Rows are one point carried round by a steady rotation, each followed by how many ticks it has turned.
The counts run from 0 to 213.
[122 156 121  81 133 156 153 105 123 124 145 164 155 122 168 119 149 119
 131  58 124 161 129 149  67 177 103 123  98 126 150  98 166 118  92 100
 130 116 141 116 135 112 112 125]	172
[110 136 165 102 109 122 157 113 140 151 188 160 130 118 137  99 140  96
  86  88 117 119 142 150 129 170 123 167 116 174 144 136 115 168  83 105
 143 161 111 135 119 118 152 140]	17
[ 95 169 137 117 111 150 137 102 143 111 131 125 151 145 126  88  98 131
 128  62 115 159 150 106 113 175 155 137 105 114 139 117 144 107  56 108
 160 116  92 107 103 137 159 155]	26
[118 144 136 119 105 138 141 115 128  98 125 147 142 118 116 133 149 128
 152  76 129 124 162 138 126 220 150 161 113  87 146 150  95 126  91 141
 171 111  84  87 116 119 174 123]	2
[118 119 155 126  96 138 147 136 154 105 158 144 145 117 106 110 152 135
 130 111 132  97 166 134 140 203 141 150 112 113 129 140  95 155  81 151
 172 139  58  96 133 123 170 116]	1
[128  95 168  89 108 140 136 154 207 117 163 143 158 149 167 114 144 129
 135 102 170  92 126 133 122 175 104 136  91 124 129 103 134 152 108 112
 160 145 108 126 120 123 129  83]	101
[101 144 135 117 131 133 147 133 108 134 145 166 136 111 158 144 136 106
 124  60 118 113 142 171 118 201 137 187 110 134 151 149  90 136 100 114
 136 138 150 107 103 112 171 157]	155
[113 155 114  79 118 133 113 140 170 112 127 151 138 122 152 127 135  95
 141  83 129 118 136 165 133 196 125 174 105 107 176 116  94  94  84 149
 163 130 125 144 108 109 162 124]	195
[101 135 104  90 139 137 134 122 131 104 138 151 162 119 152 103 126 133
 157  44 115 162 121 106  84 177 116 157 103 107 144  86 105  95 104 121
 126 113 131  91 122 119 150 121]	123
[126 114 119 120 103 138 157 134 180 109 135 124 145 104 112 135 182 145
 121 118 150 107 166 158 103 187 108 121  89 117 158  95 112 160 100 129
 178 121  71  92 118 116 134  97]	4
[158 115 121 101 120 117 141 119  81  91 118 175 143 124 157  89 132  98
 133  59 129 121 135 168 116 199 124 178 144 138 138 119 141 127 129 129
 134 142 138  74 128 141 154 136]	87
[ 80 138 138 128 116 120 151 104 150 131 161 119 134 119 102  86 119 119
 105  89 112 132 158 120 124 162 134 148 107 151 139 115  85 156  71 115
 156 148  75  92  97 127 167 138]	162
[155 146  92 106 116 144 139 132  91  90 100 170 144 123 141 115 150 102
 115  81 111 112 154 179 101 193 120 158 120 140 163 107 150 116 100 124
 147 128 152 104 132 123 136 150]	39
[131 117 179 102 111 139 141 115 112 106 176 172 143 118 146  64 118 107
 115  86 126 111 169 156 146 170 142 143 131 136  93 132 130 146  74 128
 148 178 112  97 147 138 160 136]	134
[105 149 155 115 103 110 158  92 132 127 144 135 130 142 126 104 124 104
 117  61 116 146 138 116 125 201 159 179 128 141 152 157 120 138  99 101
 148 127  87  99  98 136 162 149]	207
[130 123 157  93 132 147 127 137 160 122 134 153 144 150 195 147 135 118
 156  52 154 118 116 150 110 213 126 167 104  96 149 122 131 106 115 111
 141 114 160 114 103 116 125 125]	103
[107 155 111 113 113 134 161  85 154 116 101 109 131 146 139 119 115 133
 134  61 132 167 127 119  88 184 136 142  99 126 169 101 160 114  95  93
 155  98 112  96  88 139 133 133]	212
[122 109 127 131 121 128 170 136 131 141 160 149 132 102 121 124 165 115
  80 108 126  95 156 169 108 170 109 154  93 176 148 117 105 185  98  96
 147 142 113  88  99 122 137 131]	157
[119 114 141  80  96 108 142 130 209 121 162 137 144 135 133 108 162 112
 131 102 146 115 130 127 122 181 112 148  98 124 158 109 119 144 116 131
 169 131  71 133 119 114 140  91]	53
[126 117 109 144 109 138 169 129 151  92 119 119 156 149 117 117 145 157
 117  87 129 135 134 103  74 177 119 138  92 154 158  84 172 145 106  81
 155 108  88  74  98 137 126 122]	72
[111 148 162 106 114 129 132 124 159 131 146 148 126 154 165 104  99  81
 105  73 123 114 127 153 150 180 151 179 116 157 148 136 138 128  83 101
 152 156 156 138  94 133 162 160]	62
[109 139 141  83  89 113 139 118 163  92 137 136 143 141 134 117 139 124
 152  77 136 132 139 125 128 205 146 167 139  92 147 140 110 118 114 151
 179 136  82 109 116 134 172 107]	50
[134 126 130 115 123 162 139 119 162 103 101 123 139 119 147 142 146 143
 158  97 163 126 154 165 106 199 119 116  81  84 152  91 138 128  92 118
 175 104 117  68 104 123 122 105]	144
[147 144 113  99 122 140 119 143 109  88 133 190 152 138 144  99 130  89
 125  77  96 112 148 150 126 196 136 171 115 133 161 129 139 100  79 143
 141 145 127 138 143 113 153 161]	38
[124 148 111 103  86 126 154 102 119  87  90 131 145 130 126 128 142 129
 135 101 136 135 148 166 113 204 138 148 159 104 152 116 137 136 125 127
 197 131 104  77 109 156 172 111]	47
[132 118 147 118 144 148 130 137 135 123 129 155 125 132 185 126 122 109
 128  55 133 105 131 162 117 200 131 184  89 127 155 134 122 132 103 105
 130 124 167 106  89 123 135 163]	107
[116 140  96 118 125 148 130 125 145  82  98 135 162 152 137 113 118 140
 148  52 122 152 127  99  78 178 131 151  95 118 164  81 147  96  95 113
 145 102 131  91 100 133 145 146]	75
[132 120 107  80 143 142 141 119 120 102 127 158 159 112 170  92 136 110
 124  75 146 131 138 177  85 149  91 122 101 144 137  57 143 122  99 101
 135 152 171  82 126 125 118 126]	128
[120 100 123 136 108 137 147 140 184 104 146 130 155 149 104  82 139 145
 116  90 113 123 141  84  99 162 133 147  82 158 144  92 145 144  83 115
 148 126  75 106 109 121 144 129]	73
[121 132 152 129  82 136 148 136 151  85 141 150 161 134 103 107 148 138
 129 117 124 104 164 129 132 194 149 130 117 119 130 135 132 150  76 144
 184 146  64 112 146 131 163 113]	186
[107 101 147 154 121 137 161 148 149 121 142 132 142 128 129  97 130 138
  90 104 132  88 149 135 118 147 133 146  94 176 125  97 126 182  81  97
 163 161 112  76  97 139 154 144]	113
[142  92 150 106 104 112 143 112 171  94 137 121 131 126 108  61 131 120
 123 116 155 112 161 145 138 171 122 143 116 136 132  97 133 154 110 121
 171 151  74  63 113 145 139 108]	93
[122 124 147  81 130 133 121 127 128 110 164 174 150 120 156  56 109  92
 119  82 125 118 155 160 135 150 127 140 114 141 111  98 121 117  71 126
 136 183 135 115 142 122 153 133]	130
